Each row is where one point has got to under a steady rotation. How many steps took it there?
The counts run from 0 to 178.
[-2.39  0.71  4.26 -0.30  0.08 -2.48 -0.04 -0.30 -0.41  1.62 -1.48  3.71
  0.95 -0.80 -2.74  0.86  0.08  1.29 -2.12 -2.02 -3.84 -0.64  1.75  0.40
  0.45 -0.39  1.44  0.31  2.22  0.45  1.67 -2.28 -0.87 -0.64  0.97  3.22
  3.17  2.11  1.72  0.42 -4.06] => 88
[ 0.25 -1.03 -2.59  2.30 -3.19 -1.70  1.07  0.20 -3.94 -0.38 -2.90  1.60
  2.07 -0.65 -1.03 -2.94  0.14  0.67  0.59 -2.99 -1.89  1.57  2.29  1.83
 -0.11 -1.26 -2.06 -0.97 -1.11  1.14 -0.80 -1.23  0.61  4.38  1.35  4.29
  1.47 -0.98 -0.92  0.46  1.77] => 119
[-0.67 -2.12  2.72  1.63 -5.22 -2.98  1.28 -2.32 -0.91 -2.28  0.28 -0.04
  0.63  0.56 -2.96  0.60  0.87 -0.45  0.13  2.41 -3.70 -0.58  1.18 -0.84
 -2.63  0.70 -1.81  0.23  0.46 -1.37 -0.01  0.46  2.03  2.84 -3.22  1.33
 -0.13  0.24  0.92  3.77  1.19] => 57
[ 2.12 -1.29 -2.36  0.81 -2.70  3.72  2.59  0.98 -1.53 -0.49 -0.53  1.01
  1.40 -2.08 -1.55 -1.36 -0.76  0.14 -1.83 -1.54 -4.30  1.91 -0.06 -3.28
 -2.94 -1.70 -1.66 -1.82  1.28  0.02 -0.50 -0.31  3.17  1.09  0.24 -3.42
  1.32  0.69 -1.32  2.44  2.29] => 132
[ 1.64 -4.13  2.79 -0.40 -0.73  1.15  2.98  1.31 -5.52  0.49  2.08  1.27
  1.45 -2.20  1.15  0.60  0.85  0.28  1.21 -0.20 -4.18 -1.44  2.16 -0.63
 -0.25  0.38 -1.02 -1.09  1.06  0.72  1.34  1.76  2.28  1.30 -2.93  2.50
 -0.36  1.73 -2.15 -1.42  0.28] => 77
[-0.94 -3.16 -0.46  1.42  2.02  0.22  4.58  1.13 -0.48  3.81 -1.34 -0.79
  0.39  0.78 -0.72 -2.12 -2.28 -1.54 -0.30 -0.79 -2.72 -1.52 -0.19  0.85
  0.17 -0.34 -1.09 -1.89  3.52 -1.19  0.56 -2.36 -0.65 -0.71 -0.73  2.93
  4.47  1.67 -1.98 -1.18 -1.65] => 18
[ 0.52 -0.27  2.42  2.48 -2.11 -0.46 -0.25 -0.53  1.41  0.22 -0.08  1.80
  0.60 -1.00 -2.04  0.12 -0.64  0.23 -2.72 -1.41 -2.86 -0.74  2.72 -1.50
  0.21  1.08 -0.51  2.00  1.89 -1.05  0.69 -3.40  0.83 -2.26 -2.82  2.17
  2.75  1.71  4.10  3.82 -3.33] => 1
[-1.81 -0.53 -0.94  1.61 -2.03 -3.66  0.94 -0.10 -2.68  1.89 -3.76  0.78
  1.49  1.27 -1.83 -2.88 -0.55  0.42 -0.41 -2.01 -1.45  0.73  0.67  2.54
 -0.93 -1.58 -1.45 -1.01  0.35 -0.53 -0.86 -1.34 -1.66  3.79  2.15  4.61
  3.10 -0.40 -1.74 -0.42  0.16] => 120
[ 1.03 -2.39  0.31  0.37 -0.72 -0.02  1.79  1.86 -4.45  2.68 -1.31  3.40
  3.23 -1.80  1.27 -1.44  0.63  1.37 -1.41 -3.10 -1.60 -0.30  1.41  0.19
  1.09 -1.19 -0.52 -2.49 -1.54  1.18  0.06 -0.68 -0.67  2.31  0.85  5.57
  0.01  1.60 -0.24 -2.31 -1.08] => 96
[-2.11 -1.17  1.66 -0.12 -1.48 -0.63 -1.89 -0.60 -5.07  2.43  0.26  2.47
 -1.39 -2.35  1.98 -0.42  0.86  1.91 -3.31 -2.77 -4.34  1.89  1.48 -0.98
 -1.57 -1.18 -0.06 -2.23 -0.10 -0.68  0.55 -1.59  0.53  0.43  2.09 -1.04
  3.83 -0.52  0.38 -0.67  1.54] => 152
[ 0.61 -4.31 -2.17  2.24  1.33  1.90  4.85  1.52 -2.61  2.65 -0.53 -0.44
  0.83 -0.76  1.43 -2.28 -1.14 -0.90  0.33 -2.09 -2.24 -0.61  1.61  0.24
  1.22  0.08 -2.15 -2.25  1.94 -0.05  0.08 -2.36  0.96  0.25 -1.07  3.63
  3.00  0.71 -1.56 -1.89  0.18] => 17
[-0.37 -0.47  1.57  2.33 -4.63 -0.42 -1.04 -1.67 -1.19  0.37  0.04  0.68
 -0.53 -1.69  0.02  0.68  0.81  1.52 -5.05 -0.64 -3.78  1.75  0.99 -3.28
 -2.69 -0.82 -1.90  0.36  0.23 -2.19 -0.32 -1.70  0.64  0.11 -0.83 -1.02
  1.54  0.21  3.16  3.82  1.04] => 150
[-0.68 -3.37 -3.33  3.00 -3.78 -1.31  2.27 -1.26 -2.14 -0.30 -1.43  0.63
  1.79 -0.42  0.14 -2.17  0.82  0.01  0.40 -1.51 -1.77  1.03  1.61  0.25
 -0.42 -0.38 -2.24 -2.92 -2.08  0.24 -0.86 -2.04  1.59  4.19  0.00  3.77
  1.34 -1.57  0.70  1.22  2.92] => 35
[-1.12 -1.64  4.56 -1.59 -2.07 -1.17  0.93 -0.56 -0.60  3.36  0.40  3.21
  1.51 -0.66 -1.09  0.95  0.32  0.82 -4.28  0.80 -3.90 -0.80 -2.28 -3.19
 -2.85 -1.63  1.13 -2.76 -0.10 -2.11  0.83  0.78 -0.34  0.48  0.03 -1.01
  0.35  2.97  0.95  0.35 -1.67] => 70
[-1.44 -0.95 -0.34  0.45  1.30 -0.11  3.28  0.47  2.21  1.56 -1.63  1.55
  0.38  0.76 -3.81 -2.13 -2.64 -2.00  0.28 -1.42 -3.84 -0.65  0.31  0.60
 -0.40  0.11  0.82 -1.44  4.17 -0.36  0.90 -2.87  0.67 -0.75  0.26  0.67
  5.50  1.55 -0.87  1.03 -2.71] => 23
[ 1.02 -2.24 -0.64 -0.19 -2.88  1.96  3.23 -0.53  0.88 -1.25  0.51  1.68
  1.31 -1.49 -2.63 -0.46 -0.34 -0.99 -0.47  0.45 -4.82  0.48 -0.77 -3.37
 -3.07 -0.70 -0.28 -2.91  1.22 -0.36 -0.08  0.42  4.13  1.24 -1.02 -3.42
  0.49  1.02 -0.42  3.02  1.40] => 48
[ 0.78 -1.21 -2.01 -0.66 -1.12  2.42  1.61  1.44 -3.82  0.42 -0.57  1.81
  0.61 -1.77 -0.95 -2.17 -0.43 -0.09 -0.23 -2.64 -4.53  1.90  0.84 -0.84
 -2.38 -1.58 -0.38 -2.69  1.69  0.28  0.24 -0.20  3.13  1.71  1.89 -2.75
  2.98  0.10 -3.61  0.26  2.36] => 133
[-0.04 -0.77  2.97  0.43 -2.85 -1.99 -1.39  0.05  1.07  2.96 -0.53  3.88
  2.11 -0.84 -1.98 -1.28 -0.81  0.08 -3.25 -1.72 -1.72 -1.22  0.36 -1.01
 -0.54  0.52  1.39 -0.65 -1.14 -1.59  0.55 -2.24 -0.99 -0.79 -0.99  2.34
  2.26  2.52  3.74  2.35 -3.85] => 177
[-0.05 -1.98  1.79  1.61 -0.35  0.77 -0.09  0.24 -3.73 -0.53  1.70  1.86
 -1.17 -2.64  0.95  0.28  0.49  0.38  0.54 -2.76 -4.51 -0.25  5.15  0.02
  1.17  1.77 -0.78  0.95  2.19  0.65  1.89 -2.60  2.50 -1.56 -2.39  2.08
  3.81 -0.17  0.73  0.80 -0.77] => 170
[ 1.77 -1.37  0.41  2.72  0.01  1.79  5.37  1.21  0.87  1.90 -2.02 -1.20
  2.56  0.43 -2.16 -0.36 -1.76 -0.21 -3.15  0.52 -2.27 -1.24 -0.83 -1.62
 -0.72 -1.66 -2.70  0.78  3.46 -0.89 -0.62 -0.88 -0.70 -0.70 -1.76  3.12
  0.30  3.44 -0.41  0.93 -2.60] => 103
[-4.36 -0.74  4.28  0.15 -1.60 -2.95 -0.07 -2.47 -0.75  2.63 -0.34  1.59
 -0.75 -0.37 -0.73  1.85  1.07  1.47 -4.44  0.43 -4.71  0.32 -0.74 -1.67
 -1.91 -1.31  0.03 -1.82  1.49 -1.83  0.62 -1.42 -0.91  0.30  1.09  0.11
  2.68  0.86  2.10  0.34 -0.60] => 65
[-0.30 -2.97  3.46  0.54  0.38 -0.12  0.90  0.90 -5.23  1.67  1.68  0.09
 -1.62 -0.88  1.31 -0.64 -0.74 -0.61  1.16 -1.49 -4.20 -1.56  3.42  1.20
 -0.04  1.45 -0.77  0.36  3.10 -1.23  1.53 -0.93  1.27 -0.94 -2.80  2.27
  3.90  0.36 -2.20 -0.81 -0.42] => 166
[-2.96 -2.02 -0.46  1.48 -0.82 -0.67  3.83 -1.70  1.55  3.00 -1.77 -0.96
 -0.27  0.86 -1.86 -0.51 -1.14 -0.64 -3.60  1.09 -3.62  0.56 -2.53 -1.98
 -2.66 -2.17 -1.33 -3.31  2.29 -2.61 -0.47 -1.49 -0.09  0.96  1.14 -0.81
  3.06  0.79 -0.15  0.46  0.68] => 42
[ 1.21 -1.23  0.87  1.35 -2.53  0.80 -1.28  0.13 -1.46 -0.76  0.98  3.94
  0.84 -3.41 -0.07 -0.01  0.87  1.07 -1.55 -3.35 -3.42  0.39  4.26 -1.60
  0.99  1.37  0.08  0.26 -0.34  0.73  1.23 -3.00  2.42 -1.13 -1.86  1.85
  1.96  0.60  3.98  2.62 -1.57] => 174
[ 1.57 -2.78  5.11 -0.73 -2.20 -0.66  2.42  0.60 -1.23  2.39  0.98  1.19
  2.26 -0.34 -1.55  0.47 -0.40 -0.60 -1.51  1.99 -3.25 -2.67 -1.63 -2.40
 -2.57 -0.31 -0.13 -1.29  0.89 -1.94  0.60  2.16  0.35  0.69 -2.94  0.81
 -1.01  4.00 -0.84  1.02 -2.16] => 75
[ 1.79  0.08 -2.51  0.71 -2.45  0.46  1.33  1.09 -1.75 -1.97 -2.11  3.78
  3.33 -2.01 -2.97 -2.40 -0.20  0.23  1.67 -3.76 -2.99  1.13  3.13  0.75
  0.20 -0.47 -0.57 -0.26  0.14  2.67  0.07 -1.44  2.52  2.66  0.90  2.52
  1.47  0.22 -0.57  1.84  0.02] => 114
[ 3.30 -2.48  0.07  2.89 -2.16  1.41  4.32  1.22 -1.14  1.78 -1.39  0.16
  4.13 -1.24 -0.23 -0.59 -0.25  0.88 -3.06 -0.46 -1.18 -1.10 -0.19 -2.29
 -0.45 -1.22 -3.02 -0.10 -0.14 -0.49 -0.81 -0.22 -0.32  1.16 -1.92  4.80
 -2.04  3.05  0.91  0.70 -1.40] => 99
[-0.91 -0.26 -0.92  3.22 -2.30 -0.22  3.23 -0.87  0.63  2.44 -3.23 -1.51
  0.74  1.05 -2.04 -1.18 -1.24  0.42 -4.93  0.53 -2.76  1.25 -1.81 -1.92
 -2.79 -2.89 -3.05 -0.47  2.23 -2.50 -1.59 -1.74 -1.24  1.25  1.16  0.46
  2.13  0.99  0.05  1.61  0.27] => 126
[ 0.22 -3.86 -0.34  1.01  0.39 -0.45  2.52  1.82 -2.93  5.15 -1.10  1.34
  1.74 -0.09  1.31 -3.26 -1.46 -0.94 -0.73 -2.14 -0.93 -1.42 -0.07  0.82
  0.58 -0.29 -0.41 -3.32 -0.44 -1.12  0.00 -1.67 -1.52  0.87 -0.12  4.62
  2.71  1.38 -1.13 -2.57 -1.21] => 13
[ 0.60 -0.47  2.79  1.54 -2.55 -0.30 -0.92 -0.69  1.01 -0.12  0.40  2.95
  0.54 -1.52 -2.06  0.21 -0.40  0.54 -2.51 -1.52 -3.23 -0.76  2.69 -1.89
 -0.34  1.28 -0.01  1.47  1.05 -0.80  0.93 -2.77  1.09 -2.11 -2.76  1.21
  2.22  1.68  4.44  4.09 -3.15] => 173
[-1.68 -1.79  1.77  2.91 -4.00 -1.58  0.97 -3.06 -1.33 -1.61  0.42  0.38
 -0.44 -1.50 -0.27  2.45  2.12  1.53 -3.19  0.78 -4.54  0.85  1.87 -2.63
 -1.60 -0.38 -2.52  0.23  0.16 -0.83  0.02 -1.33  1.64  1.31 -1.87  1.12
  0.06 -0.48  3.24  2.98  1.58] => 62
